128 stands for zero in the data rows.
Here are some rows, each followed by its group. Groups can overlap.
[107 114 118  98 132 163 157 122 153 137 109 127 148 119 135 159 156 115
 149 131 146 144 138 112 100 163  97 156 101 146 107 166  85 123 117 162
 131 113 125 129 128 141 103 102  84 132 186 131 138 110 128 111 146 144
 146 144 121 158 147 110 124 123 147 145] MY
[124 178  85 124 168 102 133 126 111 106 100 146 130 127 160 170  67 129
 142 132 127 155 118 112 137 174 123 127 173 117 160 160 154 135 108 100
 103  97 115  95 104 151 132 107 153 103 140 109 179 113 100 138 117 119
 136 137 102  98 115 114 111 170 169 112] IA
[129 150  65  85 156  86  98 126 118 125 114 153 152 136 145 159  83 108
 138 126 121 152  96 134 172 155 153 148 158 105 116 149 132 122 103 117
 111  96 118 128 101 151 152 114 104 115 142 116 176 141  81 134 137 147
 156 147 147 138 136 105  98 127 146 113] Qn
[133  99 151 137 115 105 132 138 138 130 105  91  47 141  91  59 152 102
 113 103 122  86  98 143 148  76 160 178  66 108 174  59 162  85 130 104
 125 135 145 131 139  43 141 161 147 108 103 217  64 185 150 128 118  14
 130 138 153 129 119  96 137 116 107  79] OG
[156 143 147 118 145 178 144 131 143 132 115 113 150 112 152 162 144 163
 143 132 104 150  99  93 111 152 149 133 143 133 123 115 125 108 119 106
 136 114 121 130 147 132 110 149 161 134 157 138 128 113 166 117 123 153
  87 136  86 127 130 113 134 143 166 134] PW
[109 115 133  66 144 120 162 118 136 124 113 131 148 120 143 167 142 110
 201 126 139 153 144 111 104 170  93 142 145 131 126 161  93 119 108 153
 125 107 117 117 116 150 102 113  82 134 166 133 154 104 114 117 127 127
 146 150 120 154 138 118 111 135 165 141] MY
[131 185 135  85 174 116  82 130 122 120 112 119 145 154 146 151  72 157
 147 120 125 116 109 104 161 102 155 119 157 147 134 147 165 101 112 103
 110  92 122 125 105 136 167  98 142 126 150 109 137 135 131 141 143 150
 162 124  94 125 113 119 105 106 133 116] Lm
[111 112 143 124 159  88 165 125 119  94 107 128 124 122 148 164 131 126
 162 124 147 160 169 134 100 182  96  77 175 123 161 145 132 139 113 140
 117 129 118  97  85 144  98 115 118 132 143 100 182  71 114 118 123 102
  99 153 106  77 131 154 132 217 175 109] IA
[116 101 156 168 120 155 131 146 113 131 118  97 116 128 100 107 130 149
 117 117  97 121 137  87 117 101 143 129 133 149 135  81 162 123 126  93
 146 167 125 140 151  92 131 117 159 129 119 149  90 124 164 139 132 133
 134  96 105 100  95 109 178 105 100 126] PW
[139 143  87 129 165 112  65 130 116 148  97 192 139 137 172 169  68 119
  92 132 123 118 121  87 193 101 164 121 139 128 106 158 165 120 127  99
 110  96 115 149 124 128 181  96 162 113 132 107 147 140 157 135 106 156
 167 105 115 126 126  94 132 108 108 107] Qn
[ 96  92 105 108  87 114 164 128 135 125 114  99 158 123 142 109 155 145
 125 129 146 136 202 115  95 185  89  81 150 114 110 158  67 142 124 178
 162 112 120 134  70 152 100 124  75 120 124  88 183 102 150 113 136 147
  87 164 114 130 144 160 131 178 151 100] PW
[149 117 163 163 121  80 147 163 138 150 154 104  64 138  98 101 152  80
 118 160 151  79 120 161 131 121 164 138 102 135 159  95 151 164  85 124
 112 140 113 104 156  79 164 114 127 133  99 146  99 172  72 127 132  71
 107 146 111 136 118  98 165  99 131 185] OG
[ 82  85 139 126  90 138 161 122 136 136 134  88 174 134 108  88 157 182
 165 123 121 135 185 138  97 136  91  84 119 121 130 140  75 119 143 183
 140 131 114 147  69 159 104 183  70 121 108  99 168 106 139 132 127 121
 140 150 138  67 135 205 114 185 137  94] PW
[109 177 160 143 132 203 134 130 180 141 143 110 151 122 115 145 145  92
 169 148 127 121 115  91 127 112 164 164  93 148 117 142 140 152 132  97
 110 104 115 140 151 107 169 115 166 137 183 133  94 154 156 136 194 145
 162 128 115 126 134 124 110 129 115 201] PW
[123 112 147 114 150 180 160 124 174 133 107 111 161 119 138 159 153 161
 199 131 113 140 123 103  96 176 108 122 133 142 113 140  87 123 116 119
 127 119 115 139 137 130 102 107 106 131 199 107 145 110 145 111 200 158
 126 159 103 140 146 109 123 149 165 162] PW
[146 113 113  91 144 151 144 124 136 121 109 138 147 110 164 153 144 164
 125 135 107 147 111  92 103 151 113  72 149 127 116 137 129 111 119 102
 152 117 126 125 139 144 105 111 154 131 159 113 138 118 177 112 119 160
  90 126  93 144 133 103 136 136 153 127] PW
[135 184  78 139 166 130 115 113 138 116 104 156 124 128 154 172  77 117
 124 135 137 125 111  96 121 158 149 169 127 144 121 167 130 112 105 102
 107  84 116  85 132 136 128  91 125 128 188 104 171 133 122 114 157 148
 159 109 100 156 140 100 129 116 140 124] OG
[110 112 147  94 121 111 157 119 133 134 121 128 139 121 122 158 140  95
 183 126 133 143 140 133 102 145  98 143 143 128 138 155 110 129 106 157
 126 110 119 126 122 142 105 124  82 133 144 166 129 120  99 119 117  90
 142 150 124 142 138 131 116 128 163 144] MY
[144 177 142 143 173  80 137 129 114  79 106 184 101 141 144 162  80  79
 115 121 124 126 113  95 142 153 149 126 171 135 140 146 163 125 107  92
 111 100 124  91 140 110 117  91 148 137 142 109 150 133 101 115 151 139
 133 156 107 152 126  90 142 112 171 156] Qn
[150 118  80 105 171 121  71 107 137  89  97 212 105 123 187 137 102 133
 132 112 114 123 102  87 127 101 112 158 126 134  99 178 142 102 101  78
 117 103 137 114 154 117 101  95 112 134 148 106 140 118 162 109 141 149
 146  72  90 175 147  90 144 105  86 145] OG
[114 135 153 175 111 109 151 129 143 137 179 137  80 168  55  86 118 114
 169 123 151 101 146 173 151  92 161 181  86 122 176  70 143  98  96 151
 104 138 105 127 147  84 184 167 100 137  90 165  82 160  59 170 128  31
 159 113 101  94  54 159  90 105 162 147] OG
[121 182 108 114 171 162  72 128 126 132  98 128 153 148 147 137 103 163
 118 141 121  37  88 103 172  94 156 155 135 158 100 147 153 114 115 116
  90 106 119 113 133 136 141  90 140 111 189 108 119 130 138 145 193 159
 179 100 111 147 138 107 121  80 100 116] Lm
[147 180  96  98 149 127  75 136 119 133 148 119 146 125 139 125  82 149
 119 139 104 124  95 174 198  92 192 146 128 121 125 110 147 116 107 109
 118  95 107 136 125 154 214 163 151 118 110 183  88 141 100 223 125 148
 132  83 123 102 108 127  83 105  90 123] Lm
[131 176 137 120 158  90 116 120 103  96 104 153 102 132 164 168  64 146
 189 121 105 144 101 102 135 103 140 163 157 126 169 143 161 107 108 104
 124 102 123 119 129 139 140 121 136 125 119 145 124 139 141 135 123  61
 160 108 103 141  99 113  99 122 162 120] OG
[135 136 117 110 128 113 144 132 122 116 117 110 137 128 131 125 120 137
 141 116 132 145 125 164 104 131 123 144 152 113 128 111 124 124 115 143
 122 106 125 123 112 138 133 121 142 131 157 120 132 123 127 131 130 147
 115 117  99  94 125 174 114 122 140 108] Lm
[140  93  78  93  81  84 156 134 118 135 150 121 144 118 140 126 151 127
 111 130 118 156 161 162 105 154  93 104  96  57 117 146  80 114 143 182
 182 114 149 141 108 155 105 188  90 130  95 119 163 106 134 131  94 117
  74 155 169 124 140 172 114 176 139  89] OG
[120 143 158 151 106 183 147 131 154 133 117 102 138 111  92 113 150 166
 152 129 125 131  99 126 115 128 134 154 119 150 142  61 100 145 138 113
 116 111 116 125 150 111 129 133 147 131 125 137 106 130 152 121 144 134
 117 132  98 105 115 171 123 130 156 121] PW
[135 165 147 151 178 107 136 124 122 111 107 167  81 118 163 153  96  95
 121 128 145 139 108 100 131 152 136 118 176 141 162 142 159 140 103  90
 109 115 117  74 130 108 120  89 157 128 151 123 118 128 136 124 127 121
 120 118 100 142 118  97 145 113 163 165] IA
[ 90  95 110 115 111  89 145 110 116 101 118 141 156 152 130 132 152 175
 144 122 120 132 185 136 101 149  90  58 133 126 123 139 101 107 128 173
 121 170 131 126  32 144  96 141  68 126 104  84 193 117 113 119 148 139
 151 161 173 151 143 183 133 138 151  86] Qn
[140  94 174 208  70  92 190  88 144 137 201  66 156 139  95  65 167  78
  99  97 125 133 115 189 106 109 120 155  66 125  89 107  92 196 174 159
 167 216  86 161 127  78 124 182  54 144  68 164  42  69  84  35  59  85
 149 148 181 166 128 132 160 125  88 166] QR
[140  98  66  66  96  78 154 126 117 108 119 159 156 117 160 160 149 146
 131 133 106 161 129 125 105 177  96  80 157  58 115 138  85 108 121 175
 136 125 139 128  78 155  97 177  91 137 112  97 198  70 135 118 113 155
  84 157 118 124 142 142 113 212 165  96] Qn
[110 107 107 165  92 176 150 127 125 140 115 113 123 124  75  82 164 151
 103 129 136 161 134 188 101 161  97 161 124 127 123  83  95 171 152 160
 164 172 122 132 139 133  92 164 157 134 104 113 114 137 142 106 105 135
 109 118 150 110 143 174 113 161 137  87] IA
[132  99 157 128 110  91 167 123 124 128 133 110 142 130 113  85 159  93
 120 123 155 129 184 149 100 167 105  69 161 117 118 122 126 144 118 169
 138 128 133 133  96 143 105 114  98 137 120 100 130 126  99 118 128 138
  77 165 121 105 131 160 139 122 153 111] Lm
[107  90 168 154 105 141 163 125 131 146 117 134 156 124  78 131 157 176
 130 136 121 129 188 112  94 129  90 161  72 167 148  88  76 106 134 179
 137 186 123 139 126 105  89 156  81 137  83 119 127 113 116 117 117  62
 152 181 146 153 144 183 202 137 155 121] QR
[121 128 169 152 128 169 103 113 118 147  98 128  66 188  20  86 124 128
  99  70 185  78 130 174 160 105 127 159 146 147 157  77 148 101 113 153
  62 211 133 162 154  69  88 132 174 167 111 164  79 117 114 107  60  70
 114  83 160 134  90 138 163  89 111  95] IA
[123 109 142 130 156 106 152 127 142 112 109 115 132 122 152 144 133 115
 145 128 153 126 154  98  98 162 111 116 162 141 123 152 122 119 111 107
 127 106 115 105 128 136 110  93 114 136 179  95 142 128 155 114 149 142
 123 149  96 146 131 110 144 123 155 130] PW
[103 115 157 127  99 132 156 133 125 151 117 125 155 124  96 121 147 168
 139 144 128  92 165 137 107 103  90 147  79 151 115 122  86  99 141 173
 122 179 129 176 143 128  89 159  80 131  87 121  93 131 118 117 135  83
 149 167 175 183 120 182 156  95  94  97] QR
[156  91 181 123  74 140 118 101 156 187 175 111  66  76  70  13 198  77
  58 131 155  53 148 194 132  82 139  99  71 114 131 145 125 136 159 115
 129 213 202 141 122  99 156 130 147  88  81 144  89  83 138  68 118 129
  85 111 110 126 145 150 112  90 109 167] Lm
[146 110 137 173 124 164 101 139 125 134 135 196  67  87 154  75 148  78
 100 129 131 147 144 145 172 143 166 112 178 113  92  97 169 124 144 118
 120 144 201 121 137  91 110 142 144 129 126 200 101 163 143  97 109 121
  66  68 145 104 114  83 132  98  84 151] IA
[102 126  94 150 170  95  59 145  96  81 113 186 146 160 133 140  91 138
  99 133 108  65 108  83 190  98 139  83 148 130 135 172 154  69 164 121
 102 126 119 155  93 134 159  89 149 121 102  75 155 162 153 137 135 143
 154 124 165 171 115  88 148  90  81 102] Qn
[143 210 148 153 152 104  82 181 134 141 133 119 106 161  96 149  59 105
 109 102 120 119  71 131 198 105 172 140 150 136 137 118 146 134 123  86
 112 108 116 142 137 124 199 133 156 138 103 179 121 156 100 200 112  80
 142  58 124  79  75 134 133 108 108  74] Qn
[192 162  98 122 158 121  84 134 114 132 143 202  48 129 150 143  89  79
  86 133 120  94  83 112 205 106 203 141 138 119 129 105 151 105  98 101
 128 128 162 141 133  83 191 125 154 134 124 158 118 138 143 122  86 163
  81  53 115 147 113  96 140 114  88 128] Qn
[146 176 141  92 161 106 122 138 115 152 146 111 132 131 122 126 124  86
 114 134 117 108  97 133 176 102 181 125 128 130 111 139 161 134 114 100
 113 105 129 125 132 110 192 105 156 128 143 163  95 155  85 130 138 147
 129 139 120 141 126  88 106  95  94 185] Lm
[129 173  53 133 172 101  85 131 123 110 103 169 143 131 161 167  74 117
 111 133 128 138 106 102 134 178 163 154 160 130 106 170 126 125 104 112
 108  88 116 109 120 144 131  90 124 108 189  95 189 130 102 119 185 158
 152 135 106 154 147  99 111 117 146 105] Qn
[116 131 134 122 134 149 142 126 142 118 112 105 129 123 147 139  82 163
 141 133 141 153 153 110 102 119 110 146 159 121 129 145 121 110 111 114
 128  94 113 108 134 141 119 109 141 121 181 110 130 129 169 136 133 124
 154  95  92 121 120 170 118 154 142 109] PW
[105 103 121  96 110 114 160 119 134 125 111 118 142 121 130 153 149 113
 173 133 144 146 132 141 107 139  97 144 131 131 121 153  92 115 104 155
 122 111 123 118 112 150 106 114  79 134 154 133 125 120 106 124 132 135
 139 144 131 153 136 109 120 118 130 145] MY
[136 111 157 148 107 112 132 143 116 140 130 117 148 117 120 106 163 150
  84 135 122 127 126 120 100  94 105  75 111 138 106  92 139 131 152 149
 127 194 142 154 125 115 113 143 151 138  98 101 111 132 155 113 118 151
  96 151 116  86 126 172 174 117 120 107] Lm
[133 134  68 150 161 151  84 120 153 120  88 200  70 142 154 131 123 138
  92 142 138 106 136 109 158  97 115 117 145 100 128 115 189 130 131  92
 124 139 129  75 151 131 103  83 162 122 142 145  96 134 165 136  89 147
 173  73 118 157 117  87 127 129 112 162] IA
[166 128 151 117 156 145 141 140 116 154 143 125  68 134 115  99 145  74
 132 134 175 116 120 189 168  95 181 136 152 145 114 152 175 153 102  84
 119 140 128 111 144  57 141 100 170 148 145 167  87 145 111 124 118  88
 125  97 169 159 133 100 125  98  88 210] IA
[129 111 145 135 141  88 163 124 132 115 106 115 134 128 145 162 131 111
 193 131 154 137 153 122  95 170  98 145 149 125 138 148  96 113 104 140
 114 108 116 106 118 153 106 107  82 140 141  90 173 112  92 115 144 118
 126 153 104 143 140 140 139 124 164 115] OG
[146 176 112 117 171 123 104 125 119 121 110 157 151 125 154 169 109 121
 134 137 105 140 102 110 154 171 158 147 140 130 111 129 146 132 112 101
 104 105 116 127 141 121 133 104 141 119 160 114 167 134  76 110 174 155
 141 161 113 138 140 101 105 124 165 167] Qn
[131 187 115 141 162 170  65 145 140 131 103 114 111 126 154 141 100 148
  93 138 117 129 100 102 167  92 161 175 154 159 115 131 155 111 151  95
 106 128 129 104 152  94 126  95 178 138 135 129 134 139 156 124 126 161
 157  62 105 154 118  94 151 108 114 116] IA
[129 118 160  62 114 122 163 126 148 129 134  95 125 123 120 136 144  97
 177 123 154 145 170 120 107 152 124 149 143 133 124 150 112 121 110 155
 127 102 120 132 130 126 115 142  95 136 160 133 107 126 135 127 122  93
 113 139 106 113 132 129 111 135 159 133] PW
[145 177 116 139 147 158  61 163  86 171 132  98 153 191 122 102 126 164
 110 159 150  40 114 106 186  73 191 148 112 164 127 142 166 108 128 121
  65 115 141 129 125 135 180 126 163 102 126 148  89 153  75 173 140 150
 151  79 126 118 144 120 122  95  84 107] Lm
[114  92 157 141  83  90 141  89 123 133 117 101 142 130  89 138 157 165
 136 136 129 104 155 124 100 114  99 129  87 155 123 132 109 104 159 179
 158 189 157 153 123 129  86 132  76 138  84 130 165 137 117 105 105 118
 164 156 135 166 143 152 161  98 122 112] QR
[ 92 115  64 153 153 192  57 102 151 113  78 187 122 111 147 140  82 150
 128 138 133 133 101 111 146 110 117 137 146 118 120 154 152 138 127  78
 129 104 131 117  96 158 140  85 170  86 138 118 135 131 171 114 132 160
 176  48 126 155 113 100 115 116  87 129] IA
[121 180  94 132 167 152  83 133 116 104  92 164 145 124 170 159  71 160
 109 120 113 143 116  91 161 106 118 121 178 137 140 154 158 106 134  98
 116 111 125 114 138 132 128 103 168 111 137 124 171 118 165 126 108 138
 171  79  98 116 119 106 123 154 158 101] IA
[104 102  65 147  85 128 120 128 122 132 146 116 145 143  81 117 164 153
  84 126 117 141 154 127 103 152 101 123  76 117 110 138  74 113 200 186
 161 155 140 146 101 140 102 179  98 108  81 111 189 112 127 143 127 158
 138 152 183 129 140 179 130 161 123  87] Qn
[172 193 136 112 162 114  85 133 108 145 143 135 122 126 152 136  86  97
 101 118 101 130  85 103 192  97 187  95 155 121 138 103 170 120 129  94
 127 103 143 127 151 110 189 124 172 117 116 191 100 154 137 140 111 156
  89 128 106 122 102  92 114  94 114 160] Lm
[121 114 154  48 131 107 163 128 145 130 127 102 144 130 133 151 134 110
 216 126 140 151 147 120 107 160 120 132 155 129 126 147 109 121 103 139
 116 106 111 130 120 141 117 138  90 131 176 116 129 114 117 125 135 123
 127 154 103 114 131 138 106 140 160 129] PW
[123  92 151 141  88 161 168 136 119 152 162  97 149 128  69  80 165 126
 106 138 107 147 149 186 105 193  93 117 112 107 128  71  93 230 176 181
 137 184 125 145 121 135 102 189 124 124  93 149 121 104  78 117 105  94
  66 167 200  44 134 185 126 192 170 113] IA
[164 154 147 192  99 116 134 160  80 117 176 118 114  88  39  78 131  98
 175 107 118  91  73 134 106  43 122 142  65 136 108 160 128 152 182 102
 118 243 102 185 165  90 148 156 166 210  87 127  71 126  90 130 141 168
  92 178 216 202 132 120 105  93  89 255] OG
[ 90  88 123  82  84 144 166 122 145 124 118 100 169 124 130 100 164 155
 134 125 128 144 203 110  90 184  83  70 133 119 103 154  65 144 147 181
 195 121 122 146  87 149  93 156  70 120 124  92 177  92 155 110 138 150
  99 169 154 124 149 146 122 221 158 110] PW
[145 141 105  73 113 111 155 126 122 133 113 139 128 113 149 161 132 136
 134 129 114 160 107 108 118 137 111 128 145 114 131 144 126 106 116 135
 134 108 129 121 133 150 106 163 145 140 117 174 133 111 148 128 105 135
  89 134 104 142 121 116 116 135 159 115] MY
[118 155 161 129 108 132 136 114 134 137 119 119  69 140 126 105 101 101
 125 121 128 172 121 178 143  94 153 137 158 135 217  69 159 152 130 103
  93 112 117 120 156 126 167 183 157 121  93 212 113 149  96 180  92  56
 105  57 108  61  79 175  90 120 161 104] IA
[139 207 151 164 158 159  56 154 123 145 146 100 126 143 119 117  95 115
  87 136 103 110 107 105 192  74 185 179  87 158 141 134 179 107 139  82
 114 103 125 143 177 107 221 117 173 103 110 169 104 182 126 162 138 155
 139  58 103 116 117 114 111 111  77 109] Lm
Which 4 groups are nearest to each row below, nearest first, going by the distance to the group's nearest row?
[135 128 137 134 179 113  73 133 108 107 126 200 148 161 134 133  79 177
 103 121 101  72 109 109 184 100 111  96 142 137 126 141 164 102 135  90
 115 109 126 115 148 125 122 109 156 130  96 114 140 134 133 113 144 134
 177 141 126 158 137 106 169  98 148 136] ~ Qn Lm IA OG
[151 147 126  84 131 172 141 132 149 139 120 117 122 111 149 148 142 145
 116 134 125 145 118  95 113 128 166 153 139 131 110 145 133 106 119 123
 150 105 126 120 151 129 110 133 157 140 167 133 116 124 170 121 120 145
  91 100  92 143 136 108 127 123 138 112] ~ PW MY Lm IA
[152 105 150 133 107 136 154 105 102 146 166  93 130 139  64  39 160 135
  99 118 119 120 138 182 106 110 123 109 108 133 128  39 153 129 148 146
 164 167 148 150 145 140 126 177 156 128 103 166  78 155 126 147 112 144
  79 141 149  65 132 177 152  91 113 121] ~ Lm IA PW QR
[107  73 138 129 104 133 143  98 105 129 195  91 140  78  88  78 179 109
 122 115 130 151 146 195 103 148  94  68  54 100 102  76 102 192 192 146
 125 225 170 159 132 104  99 199 102  78 112  92 121 120 117  88  92 140
  67 167 222  43 162 131 124 183  92 129] ~ IA Lm Qn OG
[111 125 103  87 145 137 147 117 119 113 113 132 135 114 154 152 106 174
 204 124 118 159 114 113 107 126  98 128 152 123 159 140 114 104 109 135
 119 100 119 107 118 151 108 139 107 132 130 146 170  97 153 131 112 110
 152 111 105 139 128 146 119 146 162 120] ~ MY PW Lm OG
Which 3 groups are nearest to each row below, nearest first, going by the distance to the centre of the group?
[ 70  91  66 109  86 102 148  97 116 103 122 114 173 134 149 106 165  94
 118 127 137 135 208 132  87 136 105  95 100 114 119 171  67 143 146 168
 132 188 125 138  91 128 103 100  88 148 132  77 166 125 143 101 154 171
 170 155 208 157 148 100 124 148  96 124] ~ MY PW QR
[139 100  83  60 100  76 156 125 116 101 119 164 148 122 155 156 148 128
 128 130 110 160 146 117 102 175  92  78 161  62 117 141  94 108 128 178
 140 120 136 132  81 152  97 175  96 142 107 103 196  67 129 119 112 144
  84 162 119 112 141 149 115 220 167  94] ~ MY PW Qn
[121 166 141 140 174 182  79 128 111 103 100 161 148 131 160 156  93 177
 113 128 101 139 112  89 132 125 111 125 163 156 158 151 163 124 154  99
 113 111 112 121 145 129 107 103 167 113 115 117 156 117 153 132 131 131
 164 144 100 120 119 113 117 147 171 112] ~ IA Qn PW
[150 185 133 136 152 112  62 139 101 117 146 116  87 148 106  73  69  90
  93 121  99 155  94 146 184  94 185 156 152 134 128 130 171 141 131  99
 127  89 129 140 146 121 206 106 169 114 109 187  96 146 112 165 101 124
 123 118  99 103  96  96 103 109  89 122] ~ Lm IA OG
[145 184  75  64 163 157 107 132 150 128 114 125 162 134 149 159 123 110
 120 131 135 136 112 108 129 148 176 151 129 137  97 160 143 121 109 119
 118  96 124 127 127 139 137 100 138 123 200 117 128 139 104 124 178 160
 156 139 110 155 143 100  99 111 124 137] ~ Qn Lm MY
[119 168 139 109 128  87 140 114 135 142 151 117 142 119 151 155  76  82
 210 140 133 156 130 111 140  82 109 178 100 124 110 167 139 108 113 121
 120  96 114 121 134 141 182 117 121 126 157 128 117 161 131 134 122 126
 173 116 103 147 143 106  96 134 128 154] ~ OG MY Lm
[129 114 110  79 135 163 137 130 145 107 112 114 134 122 161 143 119 164
 157 131 127 141 132 103 112 126 114 134 149 125 131 154 112  99 114 135
 137 104 125 120 119 144 110 117 118 124 162 110 144 119 173 124 123 141
 160  75  97 144 131 126 110 141 130 112] ~ PW MY Qn
[159 123 116 144 160 176  75 122 124  93  97 212 115 118 161 147 107 156
 130 124 112 151  91 101 163 124 131  95 166 128 178  98 147 110 121  90
 135 123 130 109 124 112 114  98 174 123 120 139 108 127 171 129 116 145
 145  83 109 140 119  91 133 117 154 197] ~ IA Qn Lm
[105 152  93  87 150 121  87 141 143 119 120 117 161 131 160 142 101  87
 134 130 136 119 112  97 139  94 126 126 137 135 106 160 149 139 110 102
 118  98 121 141 128 139 186  96 160 108 179 109 112 155 149 115 168 167
 157 134 121 157 148  89 100 120  80 168] ~ Lm Qn OG
[110 115 180 154 104  76 167 116 132 146 214  77  72 146  76  50 157  37
 130 116 136 125  83 194 111  97 151 188 104  93 141 154 122 213 112 169
 160 162 159 122 124 105 155 170  93  97 104  98  89 191  69 204 129 124
 184 139 210 128 136  76  65 122  87 202] ~ OG Lm QR
[119 118 149 150 168 152 160 123 125 104 105 128 149 116 149 168 154 154
 137 132 118 147 134 105  94 189  95 118 170 142 149 120 120 148 123 115
 118 167 119 112 131 134  96 104 145 131 159 105 175  68 127 112 140 144
  96 157 103 121 136 128 171 200 174 125] ~ PW MY IA
[178  90 164 143  99  86 116 116 133 186 132 148 121 147 138  83 107 108
  95 117  80 153 177 143 152  66 183 102 162 141 164  85 168  90 135 107
 120 195 166 157  95 102 140 140 154 168  93 122 141 134  78 162 109 145
 159 120 170 123 128 125 171 104  88  84] ~ Lm IA OG
Which 3 groups are nearest to each row below, nearest first, going by the average distance to the group's rows?
[137 131  61  79 169 132  98 125 131 130 107 139 159 131 149 143 127 107
 120 128 142 102 105 111 135 118 161 107 143 129 106 164 157 108  92  96
 126  96 123 117 100 145 130  90 137 118 196 112 130 148 140 116 175 164
 163 122 125 163 142  87 110 105  79 161] ~ MY Qn Lm
[137 184 140 151 176 157 127 138 125 125 100 134  94 121 149 159 126  93
 119 128 150 140 114 109 136 156 170 158 161 145 132 149 152 139 111  93
 103 115 124  78 141 119 117  91 157 128 177 128 121 131 115 123 138 137
 137  91 101 148 125  97 138 107 157 133] ~ MY IA PW
Which 4 groups are nearest to each row below, nearest first, going by the distance to the centre of the group?
[115 137 176 122 117 104  90  99 128 129 147  62  69 154 120  82 142  83
 218 127 200  61 194 160 163  56 120  55 101 162 116  52 192 110 109 102
 137 163 113 172  93 100 146 115  85 140 100  87 123 117 108 168 116  89
 145 129 208 109  92 122 199 110 112  69] ~ OG Lm IA QR
Which 4 groups are nearest to each row below, nearest first, going by the average distance to the group's rows?
[146  92 140 128  95 146 151 126 127 127 129 105 156 131 129  65 163 161
 122 129 113 132 135 129 100 123  99  64 126 119 119  71 135 130 140 162
 156 144 139 143 103 144 105 161 124 140 109  98 142 112 143 113 122 151
  92 159 133 107 135 149 129 115 137 121] ~ PW MY QR Lm
[126 102 145  92 124 154 152 129 150 131 109 109 142 117 139 134 153 120
 162 130 145 135 138 109 104 150 108 123 146 136 111 145 109 115 108 113
 129 114 111 124 130 131 116 103  91 130 184 116 112 129 154 114 157 150
 132 144 109 146 146  99 113 117 141 173] ~ MY PW Lm Qn
[151 132 164 149  73  90 144 136 102 144 118  94  57  91  85  53 112  97
  95  87  98 109 112 200 142  91 215 123 121 105 156  99 175 149 152 129
 121 116 121 193 197 132 200 144 158 129  68 230  60 140  79 164  90   7
 149  53 107 123 122 119 110 116  80  96] ~ Lm OG IA QR
